In the rows, 100 means zero.
Each path below is one point turned by a fixed rotation once a step. After each direction that follows a path, write how fast that rotation turns it, in deg/step (0 if it stays still).
Each turn is a multiple of 5 degrees from 10 to 175, or 0.
Each row of a path follows its step; steps can be skipped.
path 1
step 2: [117, 124, 83, 65, 83, 57, 115, 88, 133, 93, 113, 86, 102, 95, 98, 88, 106, 116, 100, 115, 111, 113, 104, 122, 104, 93, 106, 113, 89, 115, 85, 116, 101, 109, 77, 84, 74, 102, 127, 77, 107, 124, 87, 127, 89, 143, 104, 82, 103, 90, 108, 129, 100, 68, 58, 107, 78, 87, 87, 101, 76, 125, 132, 107, 44, 111]
step 3: [72, 90, 119, 88, 39, 123, 113, 125, 84, 106, 99, 100, 102, 94, 90, 91, 70, 111, 98, 81, 89, 138, 52, 87, 89, 123, 97, 100, 75, 94, 94, 114, 104, 96, 88, 98, 89, 111, 87, 102, 96, 124, 98, 106, 107, 97, 121, 111, 65, 91, 132, 70, 112, 68, 100, 80, 111, 78, 88, 73, 135, 86, 133, 85, 111, 122]
step 6: [99, 103, 118, 107, 78, 77, 94, 100, 117, 66, 95, 116, 90, 83, 84, 54, 86, 109, 79, 79, 80, 84, 112, 113, 119, 133, 91, 105, 100, 81, 81, 115, 126, 59, 93, 99, 71, 107, 101, 69, 107, 107, 103, 77, 126, 101, 143, 88, 94, 78, 67, 84, 68, 90, 78, 80, 93, 83, 125, 113, 135, 86, 107, 84, 82, 71]
step 7: [105, 82, 98, 83, 91, 117, 81, 115, 77, 116, 55, 59, 82, 98, 98, 101, 86, 67, 110, 79, 113, 124, 144, 103, 112, 133, 81, 111, 121, 75, 148, 116, 106, 112, 104, 66, 132, 111, 119, 98, 124, 111, 110, 103, 130, 106, 103, 84, 90, 83, 100, 77, 103, 119, 87, 100, 103, 111, 66, 87, 86, 82, 128, 116, 106, 118]
step 10: [80, 87, 70, 83, 117, 57, 134, 111, 76, 59, 62, 100, 82, 111, 120, 101, 94, 85, 99, 89, 132, 102, 87, 91, 111, 109, 114, 93, 141, 128, 105, 98, 122, 113, 78, 105, 87, 131, 143, 87, 120, 104, 115, 118, 104, 127, 99, 65, 110, 77, 109, 87, 96, 116, 87, 110, 98, 104, 103, 103, 114, 94, 99, 72, 126, 65]
step 27: [110, 107, 93, 81, 115, 60, 124, 71, 133, 100, 99, 105, 105, 98, 126, 120, 105, 120, 98, 70, 120, 89, 143, 108, 158, 136, 98, 76, 87, 109, 124, 88, 107, 70, 102, 77, 81, 80, 102, 118, 105, 90, 65, 80, 98, 118, 101, 86, 91, 115, 74, 62, 98, 115, 94, 89, 117, 103, 109, 77, 104, 95, 119, 129, 97, 108]
step 28: [105, 115, 104, 85, 67, 115, 139, 110, 71, 117, 108, 80, 104, 115, 100, 117, 95, 102, 117, 149, 80, 96, 100, 105, 100, 128, 88, 146, 126, 80, 129, 110, 70, 59, 90, 90, 116, 124, 102, 86, 113, 111, 100, 91, 102, 100, 62, 116, 74, 117, 64, 87, 81, 95, 113, 114, 130, 75, 82, 115, 108, 121, 117, 94, 110, 87]
step 31: [90, 127, 120, 98, 103, 85, 136, 114, 109, 101, 86, 120, 71, 95, 106, 121, 88, 79, 79, 114, 80, 114, 78, 104, 99, 107, 102, 122, 87, 114, 111, 79, 130, 97, 83, 136, 93, 100, 109, 106, 121, 125, 58, 75, 110, 108, 98, 89, 106, 142, 102, 99, 100, 113, 110, 106, 142, 53, 135, 123, 101, 66, 91, 105, 119, 66]
Directions:
[102, 106, 100, 101, 98, 103, 96, 103, 93, 88, 94, 101, 110, 90, 94, 96, 109, 103, 98, 104, 96, 95, 99, 106, 102, 91, 99, 99, 101, 104, 100, 100, 96, 101, 108, 99, 100, 104, 104, 105, 98, 97, 99, 105, 99, 95, 94, 106, 105, 105, 95, 95, 98, 109, 102, 95, 101, 90, 99, 92, 93, 109, 100, 90, 101, 104]
90
[105, 99, 111, 104, 104, 104, 108, 98, 96, 102, 98, 100, 95, 97, 90, 103, 95, 109, 96, 96, 93, 91, 100, 103, 94, 106, 98, 110, 93, 100, 100, 93, 95, 96, 99, 100, 109, 99, 98, 97, 103, 98, 99, 104, 111, 94, 111, 101, 99, 98, 105, 108, 103, 100, 102, 100, 99, 94, 100, 101, 101, 105, 100, 95, 108, 90]
130
[101, 95, 109, 105, 89, 96, 105, 98, 98, 98, 102, 97, 111, 101, 96, 92, 103, 92, 102, 104, 99, 103, 95, 98, 95, 96, 100, 107, 94, 96, 110, 94, 106, 95, 106, 106, 98, 103, 98, 98, 90, 93, 104, 89, 105, 103, 98, 97, 107, 99, 99, 98, 97, 91, 104, 98, 104, 94, 98, 99, 102, 95, 95, 105, 100, 96]
130
[98, 97, 98, 98, 101, 102, 98, 100, 99, 94, 91, 101, 84, 90, 102, 94, 106, 100, 109, 91, 92, 102, 105, 96, 101, 108, 104, 107, 93, 99, 108, 97, 99, 105, 104, 95, 94, 103, 92, 104, 93, 101, 103, 108, 93, 102, 94, 95, 97, 103, 101, 103, 105, 92, 105, 95, 100, 101, 105, 102, 101, 102, 94, 100, 102, 104]
95
[99, 102, 94, 97, 103, 92, 107, 96, 96, 93, 97, 104, 93, 100, 94, 99, 91, 93, 96, 100, 102, 102, 95, 93, 98, 101, 100, 97, 96, 99, 94, 104, 93, 95, 99, 108, 98, 100, 103, 108, 97, 87, 96, 98, 102, 103, 100, 97, 99, 106, 99, 99, 107, 109, 94, 90, 92, 93, 106, 97, 103, 94, 99, 109, 108, 105]
170
[105, 107, 101, 96, 106, 107, 99, 100, 107, 100, 97, 96, 98, 106, 95, 96, 97, 97, 101, 105, 99, 99, 107, 102, 98, 109, 100, 102, 92, 103, 104, 104, 103, 94, 107, 95, 96, 109, 105, 94, 100, 98, 93, 95, 102, 117, 100, 116, 100, 92, 103, 99, 100, 105, 103, 100, 102, 105, 107, 96, 99, 102, 101, 100, 96, 104]
70
[103, 98, 104, 102, 104, 98, 97, 103, 100, 94, 95, 90, 95, 110, 101, 108, 100, 99, 97, 95, 101, 106, 92, 99, 102, 101, 95, 95, 98, 100, 101, 92, 115, 100, 94, 104, 100, 92, 91, 95, 102, 97, 95, 103, 99, 97, 93, 101, 104, 98, 108, 89, 100, 105, 108, 91, 102, 94, 102, 103, 104, 107, 104, 96, 99, 102]
170
